In the rows, zero is written as 128.
A single turn carries every row of the set below to another of its rows. Some are shown first; where does it send the rows asked next?
q760: [122 128 148 117 118  99 115 122  90 123 135  93 144 139 115 117 128 128
 141 138 130 117 127 119 143 111 130 132]
q851: [163 146  72 122 116 129 111 108 134 119 166 122 128 103 132 142 151 164
 140 122 122 149 130  99 124 109 135 133]
q313: [119 132 131 145 148  88 138 118 106 143 161  99 157 160 127  99 140 138
 162 128 143 113 128 120 150 111 104 146]
q188: [143 117  95 140 183 112 132 123 135 113 174 133 125 148 173 124 153 182
 130 132 135 129 131 111 147  89 130 113]
q169: [164 146 126 120 136 128 119 132  93 110 175 131 127 116 140 146 128 137
 154 150 117 171 126 148 144 110 174 117]
q71: [141 141 142 128 121 107 104 138  75 126 149  87 136 131 123 129 129 117
 136 148 118 120 126 113 125 106 119 136]
q695: [112 126 133 122 137  98 128  81 100 129 146 104 157 156 129 119 141 143
 146 148 116 118 109 133 147 124 134 116]
q544: [136 111 136 142 147 102 124 125 131 135 144  91 129 149  94 115 119 167
 142 131 118 142 143 116 159 100 105 111]
q432: [155 136 102 118 168 107 125 140 105 116 178 115 117 129 177 127 140 148
 129 150 108 131 129 121 140 125 165  99]
q88: [170 130  66 107 156 146 120 118 138 107 155 102 114 136 122 152 151 144
 148 120 105 135 121 111 128 101 136 135]
q475: [160 152  78 123 131 126 126 105 127 120 192 137 122 116 151 150 157 145
 167 138 120 159 129 111 141 137 103 113]
q852: [171 122 134 145 186 117 128 128 110 112 184 126 130 157 150 137 137 133
 143 130 120 108 129 149 165 131 101 123]
q974: [148 156 129 142 130 131 151 127 123 130 167 121 120 126 114 165 155 136
 149 116 131 164 148 143 152  88 147 150]
q132: [133 119 125 135 138 123 133 104  82 111 125 137 147 148 127 144 146 120
 171 134 134 138 111 147 153  97 104 148]
q993: [133 132 106 139 121 112 143 108  76 123 154 123 144 104 118  96 115 136
 147 141 138 134 143 135 164 108 135 123]
q903: [123 127 115 127 160 105 113  83 111 134 152  96 155 160 139 134 146 151
 139 151  99 122 102 138 144 123 142 135]
q390: [157 127 119 138 155 129 154 139 141 132 163 119 122 139 128 137 161 146
 146 128 148 160 139 100 155  62 101 127]
q945: [125 118 131 123 139 106 132 117  93 116 127 116 155 160 115 117 139 120
 171 131 132 129 116 133 166  96 116 142]
q542: [177 105 116 129 176 142 118 135 110 104 137 104 139 141 126 123 137 132
 120 116 128 110 128 125 154  67 125 134]
q730: [109 105 106 145 160 106 103 131 101 107 143 110 124 158 127 111 141 153
 145 134 113 127 147 142 169  95 113 107]
q353: [189 119 114 159 170 138 137 151 117 122 163 131 112 130 126 141 150 143
 132 164 130 141 146 145 155  96 155 128]
q964: [164 138  85 136 146 132 118 122 110  97 182 123 112 119 166 153 150 136
 171 111 117 138 150 134 135 112  95 122]
q778: [152 104 108 128 137 102 114 107  98 141 127 109 152 138 157  89 143 142
 148 131 125 144 122 104 138  90 108 119]
q726: [162 134  83 119 136 133 116 115 103  86 172 123 126 124 173 141 159 138
 176 112 120 125 150 133 133 120 115 125]
q606: [108 133 101 139 153 109 122 126  82 119 176 114 125 138 120 108 134 128
 148 164 131 117 136 135 174 131 125 110]
q173: [152 136 110 133 143 134 117 115 136 143 157  94 152 132  94 129 153 141
 101 139 143 140 128 101 144 101 145 150]
q763: [171 139  81 131 110 122 109 113 136 115 163 113 143 113 126 152 151 162
 157 107 128 144 137 102 121  96 132 137]
q310: [166 124  75 115 154 134 129 116 142 106 161  99 120 147 122 159 171 142
 160 110 109 128 118 108 130 101 122 125]
q526: [147 125  96 133 111 128 123  95 111 138 149 137 149 147 134 131 176 132
 127 141 129 176 136 131 162 125 147 130]
q706: [177 122 118 155 156 130 133 145 133 132 162 136 118 117 149 133 169 150
 129 157 136 164 158 137 165 112 134 108]
q561: [167 123 103 127 167 131 101 129 126  89 196 104 122 124 133 143 144 153
 171 129 133 117 129 105 116 113 108 129]
q616: [141 125 118 130 133 110 169  99 113 138 133 103 136 133  99 120 126 147
 144 124 112 141 143 144 173 113 132 125]
q696: [174 139  92 130 176 137 107 133 129  94 190 105 117 126 132 158 127 148
 163 126 122 126 129 119 122 105 107 136]
q405: [182 120 122 169 169 130 142 147 127 125 167 133 112 124 142 143 158 145
 129 153 137 151 165 149 156 109 137 123]
q180: [128 143 128 147 146  97 143 117 119 154 159 105 146 144 133 122 147 138
 148 128 150 123 128 109 145 133  93 155]
q724: [134 113 119 132 129  94 128 104  89 137 143 101 153 149 146  87 144 137
 153 137 122 129 127 118 144  90 113 109]
q5: [170 127 108 151 155 128 119 139 133 137 160 140 125 117 138 135 165 160
 118 159 127 147 146 133 169 102 155 115]
q684: [182 129 107 151 160 138 124 151 123 133 161 128 114 123 130 135 159 150
 113 161 116 142 142 130 163 100 166 124]
q977: [167 127 132 155 115 108 109 128  84 128 182 138 136 136 164 115 142 135
 142 134 130 153 154 129 147 138 114 113]
q769: [172 156  82 110 125 127 128 109 127 120 189 122 143 120 139 154 154 140
 175 134 129 144 128 114 145 137 118 122]

q684 turns into q5
q432 turns into q188
q763 turns into q769
Now find these:
q903 turns into q778
q526 turns into q977
q993 turns into q606
q313 turns into q945
q696 turns into q88

A single turn carries every row of the set below to another of its rows. Some are shown first; where does it send the rows asked next?
q395: [148 118 160 154 139  96 108 145 172 148 119 164 149 127 127 106 131 104
 152  87]
q679: [136 139 128 174 148  50 124 119 168 166 101 125 113 129 105 134 142  96
 115  87]
q731: [171 118 122 161 111 109 128  98 182 187  96 112 140 104 118 139 154  86
 132  73]
q428: [108 159 114 123 127  90 125 155 165 152  99 141 122 118 137 111 141  62
 138  86]
q494: [108 142 133 130 146 117 139 111 150 182  85 147 130 151 124 111 146  94
 152 119]
q460: [153 121 134 163 103 114 121 107 161 152 102 107 138 105 108 145 163  79
 112  90]
q792: [157 123 124 127 114  91 121 138 148 167 110 111 139 121 140 152 106  58
 126  94]
q448: [134 124 147 137 138 106 119 142 187 187  87 126 139 123  88  87 113  99
 146  75]
q645: [120 127 145 181 133  92 117 152 159 178 128 132 142 128 126 153 138 109
 145 101]
q737: [114 165 121 106 132  86 123 145 153 162 107 150 109 111 136 120 135  73
 142  99]
q40: [137 124 159 146 143 120 128  91 158 169  83 142 144 116  95 160 166  97
 158  87]
q351: [137 135 132 133 167  91  94 113 174 199  80 139 127 116 114 144 110 100
 115  90]
q617: [141 125 146 141 103 110 123 126 165 157 114 113 138 107 147 131 115  47
 133 103]
q527: [135 124 145 137 151 109 124 140 189 189 104 137 133 118  87 104 101  99
 152  85]
q873: [115 156 118  89 126  89 127 137 173 176 118 134 135 106 134 138 136  71
 131  85]
q901: [136 127 135 152 138 121 132  89 158 159  80 137 109 136  91 164 153  90
 132  93]
q555: [103 143 136 116 133 116 133 100 163 176  70 144 109 143 121 112 144 104
 132  88]
q470: [121 154 130 104 147  90 153 112 161 163 104 145 109 142 135 126 160  98
 144 107]
q951: [119 134 138 135 148 124 146 111 158 157 103 129 136 135  95 161 173 102
 163  94]
q676: [106 152 143 125 148 107 145 109 144 175  89 147 117 138 107 116 161 101
 156 114]
q284: [160 127 134 113 119  96 138 114 178 163 124 103 149 102 117 135 115  60
 149  87]
q77: [139 134 136 130 168  84  97 124 174 198  90 142 134 110 101 139 123 109
 106  90]
q146: [152 134 128 113 108  89 123 138 156 174 119 105 130  97 136 141 107  70
 138  87]
q752: [130 124 145 146 148 111 128  94 159 158  69 147 150 133  89 153 155  89
 147  73]
q839: [148 121 161 157 134 102 104 147 169 153 113 172 148 133 119 114 130  80
 150  92]
q599: [177 120 140 146 105 101 120  98 177 175 106 115 143  98 108 144 149  84
 145  77]
q862: [105 156 135 110 105  98 120 134 174 164  98 148 128 132 120 112 120  57
 138  89]
q980: [167 121 137 137 126 120 122  95 174 155 114 122 158 103 113 143 171  89
 147  92]
q603: [116 117 145 186 134 100 127 148 149 180 121 130 139 123 137 143 139 103
 133  98]
q565: [141 139 140 172 162  54 133 126 172 174 104 120 111 120 118 139 141 104
 124  94]

q617 turns into q460
q645 turns into q565
Now find these:
q40 turns into q676
q980 turns into q951
q752 turns into q494
q839 turns into q603

A single turn carries every row of the set below to another of its rows. Some are shown first; where does it send the rows asked next?
q354: [112 102 160 144 110 122 119 137 126 136 119  92 136 129 141  70 137  83]
q464: [137  92 136 133 107 160  80 112 117 158 120 114 146 157 164 102 109  92]
q578: [108  91 155 129  99 132 115 132 128 128 133 101 116 114 152  73 130  76]
q222: [122 112 154 135 101 120 115 123 135 122 121  89 109 110 150  81 125  98]
q247: [144  97 115 131  86 140 117 131 120 119 140 128 183 122 148 115 140 129]
q729: [109 114 131 116 116 140  70 104 138 149 152 149 141 149 133  89 124  88]
q776: [109 122 115 162 123 131  94 124 104 133 181 135 126 103 132 112 130  94]
q98: [144 116 137 129 105 162  88 100 130 163 126 105 144 156 163  92 130 102]
q507: [ 91 125 134 172 124 118  94 130 102 130 164 136 133 129 130 117 142  99]
q266: [ 88 135 136 150 110 113  94 111 109 118 160 135 125 111 153 125 125 118]
q282: [121 108 134 120 116 142  67 105 144 156 160 148 147 137 139  83 118  93]
q961: [138  98 129 145  92 122 110 139 122 109 125 120 181 142 128 118 148 134]
q324: [119  92 135 142  80 140 106 147 135 114 127 118 167 137 138 121 137 151]
q360: [126  89 130 144  88 176  82  94 129 136 157 135 149 144 123  93 114 117]
q641: [138  89 126 121  84 131 103 145 129 106 133 118 177 128 139 116 126 134]
q401: [102  97 156 137 104 130 109 146 147 142 116  93 119 125 152  84 141  96]
q868: [107 113 126 130 118 128  68  89 140 159 158 131 143 137 131  84 122  98]
q49: [128  95 124 143  87 168  82 102 124 130 149 129 148 154 109  98 103 119]
q569: [121  91 138 126 108 135 124 123 140 134 134  92 133 112 146  72 147  75]
q517: [143  96 131 134 109 169  72 111 129 159 130 110 147 148 161 101 121  95]
q238: [139 106 122 144  87 141 103 137 118 114 145 119 171 122 133 131 145 142]
q262: [102 126 123 150 118 136  82 132 104 116 174 134 124 121 136 133 134 102]
q64: [ 92 121 139 159 115 130  92 126 115 133 175 134 117 106 130 106 147  95]
q55: [149  91 125 144  87 128 108 132 133 106 129 127 157 138 127 142 143 120]
q950: [ 77 115 137 158 117 119 100 110 114 126 171 129 137 124 138 123 123  91]
q636: [128 119 163 125 105 127 128 134 137 128 127  91 138 127 144  82 122  83]
q393: [122  92 155 126 104 124 118 137 141 145 118  90 148 110 157  76 139  91]
q786: [131  99 127 130  77 121 105 119 136  97 120 117 152 125 140 124 146 142]
q710: [139  90 127 155  86 160  88  92 124 144 149 142 140 146 124 103 119 128]
q172: [ 85 131 138 158 115 123  87 144 126 131 169 137 122 122 131 117 132 121]

q282 turns into q360
q393 turns into q64
Now find these:
q950 turns into q55
q776 turns into q247
q172 turns into q324
q266 turns into q786
q578 turns into q262
q868 turns into q710
q49 turns into q464
q354 turns into q507

